Small tables with named rows and columns. After each table, cells are looked up by row and column.

zezin.csv
,vovar,nepafa,kefo,pil,maleva,sebag,vatub,liv
num,0.682,0.401,0.614,0.405,0.273,0.422,0.280,0.332
buk,0.383,0.530,0.420,0.617,0.149,0.633,0.149,0.274
vidi,0.647,0.585,0.584,0.851,0.287,0.794,0.291,0.395
dabi,0.407,0.320,0.427,0.202,0.680,0.184,0.674,0.614
lukuzit,0.637,0.623,0.590,0.807,0.291,0.785,0.299,0.396
nepa,0.395,0.665,0.430,0.609,0.768,0.667,0.758,0.695
guten,0.307,0.586,0.372,0.536,0.809,0.556,0.807,0.686
vabevon,0.297,0.595,0.342,0.748,0.580,0.698,0.577,0.583

What is the liv of buk in zezin? 0.274
What is the sebag of vabevon in zezin? 0.698
What is the vovar of num in zezin? 0.682
What is the pil of lukuzit in zezin? 0.807
What is the vatub of buk in zezin? 0.149
What is the nepafa of nepa in zezin? 0.665
What is the vovar of vabevon in zezin? 0.297
What is the kefo of buk in zezin? 0.420
What is the vatub of nepa in zezin? 0.758
What is the sebag of nepa in zezin? 0.667
What is the pil of dabi in zezin? 0.202
What is the nepafa of dabi in zezin? 0.320
What is the pil of guten in zezin? 0.536

Table lelus
,seme,vomok,lel,sab,sunedek,razu,ran,subanol,ges
gal,163,219,74,169,169,100,119,96,202
savun,173,120,198,115,102,201,169,150,151
monef,126,163,130,172,168,153,129,178,165
zogo,158,125,151,165,181,150,122,171,91
reremob,153,114,140,201,213,171,132,223,158
tesave,215,118,112,160,196,117,55,165,104
leseg,212,93,214,125,113,203,140,149,76
zoga,182,179,173,105,110,159,163,81,155
kidesi,179,112,224,149,134,205,137,164,122
fona,141,168,153,90,106,157,153,85,163
saban,145,167,106,176,203,140,93,171,182
gemik,166,150,84,152,135,83,107,141,128

seme of leseg = 212
ran of gemik = 107
ges of gal = 202
ges of leseg = 76
lel of tesave = 112
sunedek of monef = 168
sab of saban = 176
seme of zoga = 182
subanol of fona = 85
ges of tesave = 104
lel of gal = 74
vomok of gal = 219
razu of savun = 201
sunedek of savun = 102
sab of savun = 115
subanol of zogo = 171
ges of monef = 165
lel of reremob = 140
ran of reremob = 132
ges of gemik = 128

vudob =
,poz,kofa,lirises,zum,vasolom,sakobor,dira,tesani,buve
zopip,90,104,83,133,135,94,65,138,93
gakov,126,90,92,171,176,151,34,175,105
nof,88,88,123,112,130,85,118,85,123
fet,48,72,67,136,144,120,77,161,46
gug,195,163,146,100,131,104,128,133,128

nof, tesani -> 85
nof, zum -> 112
nof, sakobor -> 85
fet, buve -> 46
gakov, lirises -> 92
gug, lirises -> 146
gakov, vasolom -> 176
zopip, tesani -> 138
fet, tesani -> 161
fet, poz -> 48
gakov, dira -> 34
zopip, kofa -> 104
fet, kofa -> 72
gug, zum -> 100
gakov, kofa -> 90
zopip, sakobor -> 94
gakov, zum -> 171
Row with the largest sakobor: gakov

vopufik:
,gisakog,zag,torap,dizi
lasi,167,152,114,107
zagag,157,162,157,129
kagero,53,199,159,166
ret,123,144,177,135
makeki,160,143,169,142

makeki, gisakog => 160
lasi, gisakog => 167
zagag, gisakog => 157
lasi, dizi => 107
makeki, dizi => 142
ret, zag => 144
makeki, zag => 143
zagag, zag => 162
ret, dizi => 135
zagag, dizi => 129
kagero, zag => 199
Row with the largest zag: kagero

Table koz
,gadurir,nuno,pubo,nor,feteka,runukol,rutan,dulefoz
pagig,133,194,92,187,106,106,142,114
keri,185,131,146,96,131,110,44,138
mafase,151,91,170,133,173,107,176,205
tiniz,156,152,143,175,131,149,205,59

tiniz, nuno: 152
tiniz, runukol: 149
tiniz, gadurir: 156
keri, dulefoz: 138
mafase, nor: 133
tiniz, nor: 175
tiniz, dulefoz: 59
keri, feteka: 131
pagig, dulefoz: 114
tiniz, feteka: 131
tiniz, rutan: 205
keri, nuno: 131

Table senofiv
|  | buder | mapelog | gikin | gisuteb |
|---|---|---|---|---|
| lep | 221 | 20 | 113 | 90 |
| lezuno | 108 | 97 | 118 | 89 |
| vurer | 77 | 124 | 107 | 132 |
| nef | 81 | 128 | 88 | 62 |
| naguba | 146 | 65 | 152 | 13 |
| tig | 92 | 118 | 94 | 82 |
| voremi | 223 | 204 | 118 | 27 |

voremi, gisuteb -> 27
nef, mapelog -> 128
vurer, mapelog -> 124
lezuno, buder -> 108
lep, gisuteb -> 90
naguba, gisuteb -> 13
nef, gikin -> 88
lep, mapelog -> 20
tig, gisuteb -> 82
vurer, gikin -> 107
tig, buder -> 92
lezuno, gisuteb -> 89
tig, gikin -> 94
lep, buder -> 221
naguba, mapelog -> 65
vurer, gisuteb -> 132
voremi, mapelog -> 204
naguba, gikin -> 152
Row with the largest mapelog: voremi

dod:
columns: kefegi, kep, lof, gafeti, peku, vel, beret, bog
ratege: [75, 60, 61, 29, 11, 67, 72, 41]
lavu: [61, 43, 51, 43, 26, 61, 66, 49]
tonizop: [78, 49, 51, 35, 18, 58, 71, 35]
muz: [60, 40, 66, 50, 13, 53, 79, 47]
kugab: [66, 40, 58, 41, 9, 58, 66, 52]
sanilo: [69, 43, 56, 30, 21, 73, 73, 30]
tuz: [64, 54, 57, 33, 5, 68, 87, 42]
mabole: [56, 55, 72, 35, 4, 66, 77, 30]
siviza: [56, 46, 64, 33, 11, 54, 82, 56]

What is the vel of ratege in dod?
67
What is the kefegi of mabole in dod?
56
What is the peku of sanilo in dod?
21
What is the vel of mabole in dod?
66
What is the lof of siviza in dod?
64
What is the beret of ratege in dod?
72
What is the kefegi of tuz in dod?
64
What is the kep of mabole in dod?
55
What is the beret of muz in dod?
79
What is the beret of kugab in dod?
66
What is the kep of kugab in dod?
40
What is the bog of mabole in dod?
30
What is the peku of muz in dod?
13
What is the kefegi of sanilo in dod?
69
What is the kep of muz in dod?
40
What is the lof of muz in dod?
66
Which row has the largest vel? sanilo

Table puvip
	naf	mer	tis	nerobu	sovo
fimo	71	188	152	25	31
vigiror	56	41	129	60	116
mit	43	223	35	239	66
mudelam	53	223	174	44	1

naf of fimo = 71
naf of mit = 43
nerobu of mit = 239
tis of mudelam = 174
nerobu of vigiror = 60
naf of mudelam = 53
tis of fimo = 152
nerobu of mudelam = 44
mer of fimo = 188
mer of mudelam = 223

Table kileno
	mase	bifez
bod	58.4	1.6
fafug	21.9	4.2
zuladep	39.6	40.6
pafir	99.5	72.1
pobovul	79.5	47.6
guves	56.3	60.8
sov	67.0	10.4
tev	55.3	68.1
kogu	74.1	63.5
nebev	35.5	28.3
nima	90.5	66.2
ris	10.7	14.1
vob	46.3	71.7
nad	20.9	11.9

What is the mase of nima in kileno?
90.5
What is the bifez of fafug in kileno?
4.2
What is the bifez of guves in kileno?
60.8
What is the bifez of vob in kileno?
71.7
What is the bifez of bod in kileno?
1.6
What is the bifez of pobovul in kileno?
47.6
What is the mase of pafir in kileno?
99.5
What is the mase of fafug in kileno?
21.9
What is the mase of vob in kileno?
46.3
What is the bifez of nad in kileno?
11.9
What is the mase of ris in kileno?
10.7
What is the bifez of kogu in kileno?
63.5
What is the mase of sov in kileno?
67.0
What is the mase of nad in kileno?
20.9
What is the mase of kogu in kileno?
74.1
What is the mase of bod in kileno?
58.4
Row with the largest mase: pafir

